The rows of T fall into several groups, which share some directions, and each row is roughly a mix of its group's hidden directions.
T, 107 rows:
[[ 30 -28  -2  -2  10  22   9  -6  -8  47]
 [-31 -26   0 -11   8  -8  14   1  -2 -50]
 [ 16 -17  11  12 -21  14 -21  -5  35 -39]
 [ 15  10  -3  42 -28   1 -22  23 -24  13]
 [ -4  31  -6 -46  -2  -8 -10  14  27  21]
 [  7   7   5  15  15  -9  36 -35 -13  37]
 [ 21  23 -42  21   4  11  -3 -24  -9  25]
 [ 12 -35 -44   1 -15 -22  -5  -6  12  21]
 [ -4 -33  10  46  -2 -26  17 -19   3   0]
 [ -6  18  38  33 -28   0 -12  20  -9 -20]
 [-13 -21 -22  -2  21 -17  25 -14 -30 -32]
 [ 31   9  -9 -45  24  16   9 -12   5  20]
 [-25  33 -15 -34   7   2 -22  14  27   6]
 [ 12  -5 -16  37 -39  -9 -27  -3  22   9]
 [-31  30  26  -8  -2 -13 -30  25  -5  18]
 [ 50  -9  -8  27  -7  -2 -18   0   4  30]
 [-37   2 -13   7 -23 -31   1  16  21 -29]
 [-41   0 -31  32   2  16   7 -20 -15  -9]
 [  2  14  32 -40 -18   2  19  32  12  -5]
 [ 23  19 -23  14 -12 -16 -16   8 -10  47]
 [-17 -39  31  32  -8  15  15  -6  -6 -15]
 [  8  52  -3 -26  -2  24  14  10 -17   3]
 [-23  24   8  30  -8   6 -38 -21   0  24]
 [-16  18  13  39 -34  12 -24  -8  21  -2]
 [ 13  -2   5  32 -17  19 -30 -16  33  24]
 [  6 -58  -2 -16  -7  12 -13 -12  19  11]
 [ 18 -27 -11  13  17   3  23 -15 -35  32]
 [ 31  18   8 -19   2  33  -8   6  12  40]
 [-14  33  35  16 -11   6  -9  14  10 -37]
 [ 13 -25   4  16 -22  -6 -40  35   4 -13]
 [-16  11  13  31 -14 -38  12   2 -36   5]
 [ 30   6   7  40   1  -2   5   5 -35  28]
 [  0  33 -34  -3 -22 -15 -25   2  21  25]
 [  4  12  32  37 -39   0 -24   2   7  -2]
 [  2   1   1 -20 -18  16 -18  -8  54  19]
 [-15  48 -13  -3  -7   3 -21 -14  20  29]
 [  5 -34   4  42   7  10  16 -15 -18 -28]
 [  0  39  13  22 -31  -7 -19  25 -16  17]
 [ 23 -33  -4  29  12  -1  30 -24 -11 -21]
 [-44  26  -4 -16  16   2  24 -24 -17   9]
 [  3 -22  12  -9  -3  32 -31  13  39  16]
 [  0 -19  -8  48  -2  -7  30 -16 -13 -23]
 [ 20 -24 -44 -13  17 -18   2 -17 -11  23]
 [ 11 -22 -16 -41  20   7  25  -9  12 -29]
 [ 36  29  -1  -5  -5   0 -18   3  -1  46]
 [ 23  12 -22 -21   7  -7 -10 -13  20  48]
 [  9   2  15 -36   7   8 -26   4  19  43]
 [-11 -33 -28  24 -20   4  -4 -32  16  20]
 [ -4  -9   5 -37  31   7  41   5 -17 -14]
 [ 22  36   8 -36  -5 -18  15  13  28   3]
 [ -8  40  -4  -1  -1  -4 -38  18  -5  35]
 [ 18   3  -7  18  28  11  34 -25 -36   1]
 [ 22  26 -11 -12   2  -4 -20   1  13  51]
 [  5  -3   3  22 -37   0 -38   5  35  -8]
 [ 18   5 -18 -14  31 -22  29   2 -38   7]
 [-25  15   1   5  33  35  -6  34  -5 -16]
 [-32   1  30   4 -10   4 -26   4  27  35]
 [-28  32  33  11 -17   1 -12  21  12 -24]
 [-40  22  -1   7  -5 -40  -1  -6 -29   1]
 [  7  11  -2 -18  -8  18 -26   4  36  42]
 [-37   2  27   0 -26  17 -19  22   9 -25]
 [  8   8  20 -12  -3   5 -22  -3  44  38]
 [ -9  26  -3 -32  -5   7 -27  16  23  36]
 [-12 -41  21  13  -8  19 -30 -24  17  -3]
 [  6   6  25 -29  -2  -5 -44  29  10  16]
 [ 16 -10 -19  17  17   0  31 -25  -9 -41]
 [ 11  -4   1   0  -4  27 -27   3  16  53]
 [-47  31   1   5  -7 -19  14  -4 -23 -17]
 [  3 -37  22 -20   4  20   3  -4  21 -39]
 [  2  14  -2 -23 -10  13 -22   1  47  30]
 [ 19  21  12  37   0 -11  -5  15 -35  27]
 [-14  -7 -26 -35  13  -2  23 -15  20 -34]
 [  4  32  21  -1 -26 -22 -32  24  14  15]
 [ 20 -39  -4  26   9  11  12 -16 -32  21]
 [ -7 -12 -14  29  -8 -17  12   8 -40 -36]
 [  4 -37   0   9   4 -12  34 -15 -32 -25]
 [ 28   4  -2   5  -6 -17 -38   1  18  42]
 [ -3  24 -13 -30 -13 -10 -37  14  26  20]
 [-12  41  16  14  -8  -6 -28  14 -12  35]
 [ 20  25   8  -1  -9  11 -24   2  17  50]
 [  5 -30 -12  18  13 -11  34 -12 -35 -21]
 [ 10   3  -5  35 -12   3 -37 -16   1  39]
 [ 35 -41  -8  -2  19  -8  24   0 -17 -19]
 [-26 -43  24   2   1  -8 -18   0  34   2]
 [ -8  17 -11 -22  -5  48 -20  15  24 -10]
 [-20  32  10  -6 -14 -12  18  15  -7 -47]
 [ 10 -42 -19  26  15   5  17 -31 -15  -8]
 [ -9  15 -29  12 -16 -22  -9   4  -7  50]
 [-11  11   7 -28  10 -14  34  19 -13 -40]
 [-32  32  13 -30  19 -14  14  24 -14  -5]
 [-45 -11  27  18 -22  -3 -10  10  16 -21]
 [ 37 -19  10 -23  26  28  20  -9 -17  10]
 [-10  -4   1 -41  10 -27   9  10 -15 -40]
 [ 17  13 -31 -23  20 -13  -6  -9  -2  46]
 [ 23 -12 -17  21  22 -21  24 -18 -37  -3]
 [ 31  -6 -17  10   7   5 -12 -18   1  52]
 [  7   3  15  21 -21  29 -31  23  12  32]
 [-11  -6 -16 -60  11  -2  18   6   9   9]
 [ 21   0  33  -7  13  35 -32 -20   9 -11]
 [ -2 -23 -19 -23  19  -4  19  -7  -2 -49]
 [ -7 -35  -2  23   6   1  22 -18 -15 -42]
 [ -1 -29   8   6  -5  48 -20  16  26   4]
 [-16   5  27 -38  -8  10 -24  34  15  -8]
 [ 16 -10   7  34 -16 -10 -33   0  17 -36]
 [ 27  13 -12  -2  10  17  12  -7 -38  40]
 [-14  35   1 -14   6 -19   0  16  10 -48]
 [ 19   6  -8 -24  -2  10 -13  -5  34  47]]
One row of each group comes first, with its name. Which group is each row after those in?
[ 45 -17  -5  29   0  16   9 -13 -18  24] | H
[ 28 -26 -15   4  12 -17  37 -30  -3 -15] | A
[ 11   2  11  -3  -8  42 -25  20   4  39] | L

[-15  -8 -32   8   5 -15  25 -11 -24  41] | H
[-13 -12   5 -15  11  -6  37   9 -15 -48] | A
[-26  40   8 -13  -5  -7  28   3  -9 -34] | L
[ 16   9 -25 -34  18  -2  -3  -5  11  45] | A
[-32  -8  20 -30  -3  28  -7  26  10 -25] | L
[ -5  20 -15  13   9 -40  11 -13 -13 -41] | A
[ 32   9 -19 -14  30   3  26 -11  36  -4] | A
[-23 -19  -5  13   8  -9  32  -5 -40 -29] | L
[-34   8   4  21   4   7  22 -16 -37  29] | L
